Here are the same points, seen from different sides; a view may also be mirrored.
A view may leave some points out, and in a few views one point is out of place. Which views, in the order they come, and which point in each? Write - if none.

-- scene 1 --
A:
  sot [ 5.61  7.71 -2.79 -1.03 -3.73 -2.25  6.16 -1.82 -4.97 -1.72  5.60  4.39]
  tosi [ 4.72  7.27 -3.69 -0.57 -5.36 -2.07  4.69 -2.05 -4.03  0.31  4.28  4.56]
  teb [ 5.06  6.90 -2.64 -0.50 -4.31 -2.05  3.96 -1.89 -2.76 -1.44  4.42  3.14]
  Koz [ 5.54  7.23 -2.65 -0.97 -4.69 -1.68  3.24 -1.86 -2.72 -1.23  4.31  3.06]
  dufor [ 5.36  7.26 -2.85 -0.94 -4.57 -1.77  3.34 -1.61 -2.32 -1.27  4.20  3.38]
  kifug [ 5.28  7.38 -3.69 -0.33 -5.04 -2.28  4.94 -2.37 -4.30  0.71  4.45  4.76]
  neb [ 5.12  7.24 -2.56 -0.58 -4.35 -1.64  3.89 -1.86 -2.47 -1.69  4.72  3.00]
B:
  dufor [ 7.23 -3.38  0.33 -4.06  0.07 -1.03  4.10 -4.69  0.80 -3.03 -1.02 -0.56]
  teb [ 7.81 -3.20 -0.02 -4.14  0.34 -0.88  3.49 -4.87  0.76 -2.35 -0.84 -0.74]
  neb [ 7.75 -2.98 -0.07 -4.13 -0.01 -1.13  3.76 -4.38  0.84 -2.45 -0.84 -0.99]
  tosi [ 6.81 -4.59 -0.29 -4.58  2.33  0.16  3.32 -4.64  1.31 -2.43 -0.72 -1.29]
  sot [ 6.98 -3.59 -0.41 -3.85  1.34 -1.32  2.10 -4.94  1.94 -0.80  0.00 -2.99]
  subeb [ 7.11 -3.15 -0.13 -3.20  1.05 -1.51  1.57 -5.87  2.12 -0.41  0.13 -2.75]
  kifug [ 6.74 -5.10 -0.30 -4.99  2.26  0.33  3.33 -4.87  1.72 -2.15 -0.36 -1.56]
  Koz [ 7.11 -3.08  0.23 -4.18  0.06 -0.88  3.80 -4.67  1.27 -2.95 -0.86 -0.38]
C:
  kifug [-1.48 -0.06 -0.41  3.91  1.76 -0.42 -1.37 -1.43 -2.78 -1.59 -2.95  1.50]
  Koz [-0.84  0.51  1.18  2.99  1.98 -0.97 -2.12 -0.98 -2.01  0.95 -1.56  1.75]
  sot [ 0.10  1.09  0.80  4.40  2.06 -2.18 -1.09 -0.94 -1.91 -1.46 -3.29 -0.14]
  subeb [ 0.09  1.39  1.89  4.49  1.51 -2.39 -1.61 -0.84 -1.37 -1.72 -3.53 -0.34]
  teb [-0.75  0.45  0.91  2.53  1.79 -1.25 -2.08 -0.57 -1.68  0.41 -1.71  1.14]
  neb [-0.43  0.56  0.89  2.64  2.17 -1.50 -1.83 -0.58 -1.75  0.83 -1.48  1.08]
  tosi [-1.32  0.05 -0.23  3.58  2.10  0.08 -1.28 -1.31 -2.46 -1.16 -2.63  1.42]
  dufor [-0.91  0.57  0.74  2.93  1.73 -0.74 -2.09 -0.92 -1.85  1.15 -1.38  1.40]
D:
  tosi [ 2.42  0.89 -0.22 -0.51 -1.18 -1.35  3.93  0.43 -1.03 -0.39 -2.74  2.95]
  teb [ 1.55  0.49  1.06  1.66 -1.24 -0.93  4.49 -0.68 -1.03 -0.46 -2.65  2.40]
  dufor [ 1.54  0.15  1.52  1.61 -0.85 -1.19  4.52  0.10 -1.25 -0.80 -2.26  2.03]
  neb [ 1.62  0.37  1.02  2.17 -1.03 -1.24  4.38 -0.75 -1.27 -0.71 -2.43  2.41]
  kifug [ 2.64  0.98 -0.32 -0.92 -1.09 -1.27  3.35  0.23 -0.82 -0.01 -2.86  2.76]
  Koz [ 1.33  0.66  1.38  1.69 -0.66 -1.29  4.42 -0.07 -1.22 -0.59 -2.37  1.98]
E:
  tosi [ 1.20 -0.91 -6.45 -6.11 -3.68  1.47 -2.11 -1.23  3.58  5.25  6.65 -4.46]
  sot [ 0.20 -1.22 -5.64 -5.13 -2.69  1.74 -1.35 -1.41  1.66  5.62  8.14 -2.72]
  neb [ 1.46 -0.59 -5.81 -4.96 -2.77  2.67 -1.97 -0.98  4.24  4.21  6.60 -1.88]
  kifug [ 1.14 -0.80 -6.57 -6.12 -3.67  1.29 -1.78 -1.40  3.58  6.08  6.88 -4.54]
  subeb [ 0.17 -1.25 -5.63 -4.57 -3.52  1.90 -1.34 -1.65  1.14  5.48  8.74 -2.06]
  Koz [ 1.86 -0.50 -6.34 -4.94 -3.43  2.70 -1.72 -1.39  4.31  4.10  6.26 -2.20]
  teb [ 1.48 -0.55 -5.96 -4.99 -3.37  2.33 -2.29 -1.01  4.21  4.38  6.90 -2.09]
F:
  teb [-0.39 -1.77 -2.04  2.29  1.71 -1.62 -0.40 -3.97  0.55  4.24  1.98  3.39]
  Koz [-1.23 -1.46 -1.94  2.67  2.09 -1.44 -0.58 -3.98  0.27  4.16  1.68  3.79]
  dufor [-1.08 -1.39 -2.03  2.39  2.02 -1.14 -0.28 -4.13  0.13  4.08  1.34  3.55]
  neb [-0.53 -1.73 -2.16  1.99  1.95 -1.51 -0.44 -3.62  0.16  4.47  1.78  3.52]
  sot [ 0.44 -3.29 -1.21  2.85  0.41 -3.78 -0.26 -2.37  0.20  3.56  1.25  3.27]
  kifug [-0.17 -1.72 -1.40  3.23  0.08 -3.70 -0.68 -5.40  0.05  3.25  1.37  4.17]
  tosi [-0.40 -2.00 -1.43  2.56  0.52 -3.27 -0.53 -5.42  0.15  3.03  1.55  4.21]
  subeb [ 0.48 -3.56 -1.04  3.45  0.65 -3.44 -0.11 -1.81  1.09  3.32  1.41  2.58]
Moved in: -
